gekuz: [109  77 145 127 114 139]
rad: [108  71 146 127 117 110]
diri: [109  77 144 113 148  74]
which: [ 77 144 113 148  74] -> diri
tail: [146 127] -> [117 110]
which: [144 113] -> diri
which: [109  77 144 113 148  74] -> diri
present: [127 114] -> yes
present: [108  71] -> yes
tail: [109  77 145] -> [127 114 139]

Konun: [ 74 162  76 128  60  92 151  79 177 128  75]
Sutom: [ 88 148  76 128  77 149 175  83  83 128 182]
vudak: [ 72 114  83 128 181  69 112  83  83 128  82]
zedi: [ 72 114  83 128 181  69 112  83  83 128 136]
piber: [ 74 162  76 128  60  92 165  77 114 127  75]
present: [112  83  83 128] -> yes
which: [ 72 114  83 128 181  69 112  83  83 128 136] -> zedi
present: [162  76 128  60] -> yes
present: [128  77 149 175  83] -> yes

bota: [130 129 128 129 129 126 129 130 128 129 133 129 129 136 129 129 129 129
 130 129 128 130 129 128]
Sutom: [130 138 133 128 128 125 130 128 128 183 128 129 129 129 130 134 129 147
 150 127 127 128 129 147]
gekuz: [129 134 128 129 129 128 134 128 128 129 183 128 129 130 135 135 129 135
 135 129 132 130 129 132]
piber: [130 131 131 130 129 143 129 128 126 141 130 131 130 129 130 135 129 147
 129 129 132 128 131 131]
which: [128 128 183 128 129 129] -> Sutom
tail: [129 126 129 130] -> [128 129 133 129 129 136 129 129 129 129 130 129 128 130 129 128]
tail: [130 128 129] -> [133 129 129 136 129 129 129 129 130 129 128 130 129 128]
tail: [130 134 129 147] -> [150 127 127 128 129 147]
which: [130 129 128 129 129 126 129 130 128 129 133 129 129 136 129 129 129 129
 130 129 128 130 129 128] -> bota

gekuz: [112 165 115 113 116]
vudak: [131 152 106 140 103]
Sutom: [110 171 113 116 115]
diri: [130 114 174 106 116]
rad: [153 106 130 114 196]
vodi: [131 152 106 117 116]
kado: [110 106 130 114 115]
zedi: [131 113 173 107 115]
bota: [153 116 111 150 104]
gug: [106 147 108 118 176]
both zedi kado:  -> [115]
both Sutom bota:  -> [116]
which: [131 152 106 117 116] -> vodi
present: [118 108] -> no
present: [115 114 130 106 110] -> no

piber: [ 83 153 141 167 167 157 103 175]
Konun: [167 157 167 141  83 153 167 142]
vodi: [ 98 157 167 142 167 168  99  88]
tail: [167 167] -> [157 103 175]
which: [153 141 167 167 157 103] -> piber
tail: [157 167 141  83 153] -> [167 142]
tail: [141 167 167] -> [157 103 175]
which: [ 83 153 141 167 167 157] -> piber
tail: [157 167 141] -> [ 83 153 167 142]

Konun: [116 101 144 176 127 137 123 155 112 112 122 133 136 139 126 134 146 141
 140 130 138 124 115 126]
piber: [140 125 139 117 115 140 168 128 133 144 131 101 154 172 102 141 137 131
 125 129 138 185 103 137]
vodi: [134 133 130 144 144 139 124 126 125 144 123 126 129 109 117 120 129 140
 112 124 127 102 140 123]
gekuz: [134 133 130 144 125 139 124 120 125 144 123 126 130 109 117 120 129 140
 112 124 127 102 129 123]
rad: [125 114 105 166 147 143  85 137 127 130 128 151 137 107 154 143 139 131
 118 133 114 107 138 116]
kado: [125 112 144 123 125 126 162 130 132 124 122 119 133 126 102 109 135 133
 136 128 153 136 135 128]
gug: [134 133 130 144 144 139 124 120 125 144 130 126 129 109 117 120 129 140
 112 124 127 102 140 123]
Sutom: [130 110 139 132 116 121 116 141 116 104 126 136 131 122 131 131 132 128
 138 133 132 116 129 125]
which: [134 133 130 144 144 139 124 120 125 144 130 126 129 109 117 120 129 140
 112 124 127 102 140 123] -> gug
tail: [130 138] -> [124 115 126]
tail: [146 141] -> [140 130 138 124 115 126]
which: [130 110 139 132 116 121 116 141 116 104 126 136 131 122 131 131 132 128
 138 133 132 116 129 125] -> Sutom

zedi: [140 128  78 167 113  83 137 175 170 130 168 175 170 165 171 174  99 159
 137]
Sutom: [133 128  95 156 115 100 132 158 155 123 120  94 194 153 159 156 108 175
 169]
bota: [143 128  87 152 112  93 140 170 157 124 153 166  85 151 158 166 111  98
  84]
vodi: [163 128 171 164 114 169 171 114 161 188 121  94 179 162 166 114 165 117
  87]
gug: [ 84 128  95 121 142  96  84  87 115  91 121  94 180 122 117  92  83 167
 167]
kado: [152 128 148  96 138 148 146 168 110 106  93 161  85  99 100 162 162  84
  99]
which: [ 96 138 148] -> kado
tail: [121  94 180] -> [122 117  92  83 167 167]
tail: [161  85  99 100 162] -> [162  84  99]
which: [167 113  83 137 175] -> zedi
present: [128  78] -> yes

diri: [113 151 166 144 131 123  78 103 100 155 136 116 170 109 152 151  95 123
 152 129 117 120 122 111 177 111 136  95 104]
gekuz: [ 98 185 175 153 129 120 126  99 101 147 117 118 121 116  95 122 128 128
 138 111 115 129  85  87 152 123 149 104 152]
Konun: [160 132 116 116 138 117  74 142 102 151 153 123 158 109 151 166  76 127
 150 162 138 122 141 159 153 111 125 106  60]
tail: [109 151] -> [166  76 127 150 162 138 122 141 159 153 111 125 106  60]
present: [122 138 162 150] -> no
which: [ 98 185 175 153 129 120 126  99 101 147 117 118 121 116  95 122 128 128
 138 111 115 129  85  87 152 123 149 104 152] -> gekuz
tail: [ 87 152 123] -> [149 104 152]
tail: [128 138 111 115] -> [129  85  87 152 123 149 104 152]

gekuz: [111 198 173 175 113 131 119 165 156]
zedi: [108 176 168 153 106 144 113 134 157]
piber: [130 179 151 196 126 112 174 175 142]
Konun: [135 109 175 112 142 136 126 196 151]
diri: [ 88 131 139 105  86 179  90 126 144]
rad: [175 124 116 144 130  92 168 122 141]
both Konun gekuz:  -> [175]
which: [153 106 144] -> zedi
which: [151 196 126 112 174 175 142] -> piber
tail: [179  90] -> [126 144]

diri: [123  94 142 141 108 159  77]
piber: [113 141 130 186 148 113 190]
vudak: [113 140 102 121 134 109 105]
zedi: [123  94 141 128 129  99 120]
bota: [142  94 142 141 108 159  77]
gug: [142 117 130 186 125 144 156]
gekuz: [142  94 142 141 123  87 153]
tail: [102 121] -> [134 109 105]
tail: [113 140] -> [102 121 134 109 105]
which: [186 148] -> piber
present: [141 108] -> yes

gug: [147 140 140 130 137 159 188 130 152 129 132 140 143 139 133 136 150 146
 130 155]
bota: [157 142 139 130 137 156 197 132 163 131 132 142 146 141 147 138 150 144
 130 156]
rad: [151 134 136 128 129 140 157 131 142 130 131 134 140 137 133 135 141 129
 129 135]
Konun: [153 134 136 128 129 140 161 131 145 131 131 135 143 139 134 136 141 130
 129 136]
tail: [140 140] -> [130 137 159 188 130 152 129 132 140 143 139 133 136 150 146 130 155]
present: [140 129] -> no
present: [133 139 143 140] -> no
tail: [143 139 134 136] -> [141 130 129 136]

bota: [195 135  88 131  88]
zedi: [142 136 135 132  88]
vodi: [137 108  89 131 104]
both bota vodi:  -> [131]
tail: [ 89 131] -> [104]
both vodi bota:  -> [131]
present: [142 136 135 132  88] -> yes
which: [136 135] -> zedi
tail: [142 136 135] -> [132  88]
present: [137 108  89 131] -> yes

diri: [166 127 128 160 143  93 159]
Sutom: [180 180 128 128 128 128 128]
gug: [164 127  68  88 128  94 128]
kado: [ 67 161 145 182 128  94 129]
both Sutom kado:  -> [128]
both Sutom gug:  -> [128]
both Sutom diri:  -> [128]
tail: [164 127  68  88 128] -> [ 94 128]
which: [182 128] -> kado
present: [128 128 128 128 180] -> no
present: [128 128 128 128 128] -> yes

gekuz: [151 167 154 154 156 117  91 150 167 101 161 157 127 103 147  93 128 167
 141  99 150 153 128  90]
gug: [162  72 181 166 180 113  81 160  79  89 182 185 128  93 156  85 128  85
 163 159  85 176 128  81]
vudak: [175  74 110 168 109 166 172 171  85 169 149 108 128 169 168 171 128  75
 140 171 170 110 128 169]
Sutom: [133 191  93 119  93  90  98 133 188 101 107  91 128  96 133 100 128 174
  83 133 101  95 128 100]
Konun: [ 95  85 165 106 172 160 151  98  90 149 125 171 128 155 101 150 128 100
 175  99 151 168 128 150]
tail: [150 167 101] -> [161 157 127 103 147  93 128 167 141  99 150 153 128  90]
tail: [ 99 151] -> [168 128 150]
present: [133 191] -> yes
which: [109 166 172] -> vudak
present: [174 128 100 133] -> no
tail: [106 172] -> [160 151  98  90 149 125 171 128 155 101 150 128 100 175  99 151 168 128
 150]

kado: [129 111  92 114 173 181 135  86 115]
rad: [183 185 146  89 109 132  91  94 107]
vodi: [145 190  91 114  75 129 113 107  90]
diri: [ 96 104  89 145 200 166 111  87  97]
zedi: [ 91 116 190 177 143  85  98 127 110]
bota: [144 198 167 115  87 130 119 105  89]
vudak: [133 113  98  97 142 188 160  96 116]
gekuz: [166 194 156 101  86 133 122 100  93]
piber: [134 160 172 125  82 125 115 107  89]
both rad zedi:  -> [91]
present: [189 177 143  85  98] -> no
tail: [ 92 114] -> [173 181 135  86 115]
both vudak piber:  -> [160]
which: [145 190  91 114  75 129 113 107  90] -> vodi

piber: [136  90 105 108 110 110 105  89 125 125 144 127 122 119 136 105 151 111
 126 131 109 122 136 131 130 127 146 146 136 132  89  94  99 151 131 113
 126 139 141 109 106 145 120 151]
Konun: [123 108 110 109 105  89 123 125 122 149  80 171 122 118 105 128 118 107
 147 100 114 133 167 135 127 101 128 113 105 104 128 104 135 146 133 127
 140 109 131 114 160 130 126 139]
gekuz: [124 152 147 126  93 105 136 118 129 116  61 116 169 144 143  79 139 138
 134 133 105 122 160 138 156 100 128 113 105 156  85 108 106 144 153 140
 126 128 133 105 120 137 145 136]
which: [123 108 110] -> Konun
tail: [127 140 109 131] -> [114 160 130 126 139]
which: [124 152 147 126  93 105 136 118 129 116  61 116 169 144 143  79 139 138
 134 133 105 122 160 138 156 100 128 113 105 156  85 108 106 144 153 140
 126 128 133 105 120 137 145 136] -> gekuz
tail: [101 128 113 105] -> [104 128 104 135 146 133 127 140 109 131 114 160 130 126 139]
which: [105 108 110 110 105  89 125 125] -> piber
which: [123 108 110 109 105  89 123 125 122 149  80 171 122 118 105 128 118 107
 147 100 114 133 167 135 127 101 128 113 105 104 128 104 135 146 133 127
 140 109 131 114 160 130 126 139] -> Konun
which: [136  90 105 108 110 110 105  89 125 125 144 127 122 119 136 105 151 111
 126 131 109 122 136 131 130 127 146 146 136 132  89  94  99 151 131 113
 126 139 141 109 106 145 120 151] -> piber

vudak: [ 92 126 138 132 116 128 115 120 143 120 137 135 112 112 113 114 140 120
 127 119 138 131 135 120 132]
Konun: [115 120 143 120 134 135 112  82 143 152 106 170 189 108  86 128 116 104
 141 110 169  90 101 126 137]
piber: [ 92 156 134 128 146 145 138 139 138 112 127 125 155 148 146 107 104 132
  97 110 148 114 106  96 132]
gekuz: [ 92 126 125 128 131 128 132 132 124 128 127 125 129 130 133 135 124 132
 127 132 127 125 125 132 127]
gug: [ 92  89 150 137  78 125 144  82 143 152 106 170 189 121  86 128 116 104
 141 110 169  90 101 114 137]
kado: [ 92 132 150 137  78 125 184  82 143 152 106 170 189 108  86 128 116 104
 141 110 169  90 101 126 142]
diri: [ 92 150 138 128 154 118 132 132 119 140 127 140 112 121  93 135 116 128
 136 158 122  96 125 139 132]
present: [111 169] -> no
which: [184  82 143 152 106 170] -> kado
which: [115 120 143 120 137 135 112] -> vudak
tail: [128 136 158 122] -> [ 96 125 139 132]

gug: [148 105 128 176 160 129 179 128  95 160  84 128 135 179]
zedi: [109  85 162 148  92 183 179 128  95 160  85 128 140 142]
vudak: [108  85 162 148  92 179 183 128 109 148 105 128 179 137]
tail: [183 179 128] -> [ 95 160  85 128 140 142]
which: [148  92 183 179] -> zedi
which: [148 105 128 179] -> vudak
tail: [109  85 162 148  92] -> [183 179 128  95 160  85 128 140 142]
tail: [109 148] -> [105 128 179 137]
present: [128 105] -> no
tail: [179 128  95 160  85] -> [128 140 142]

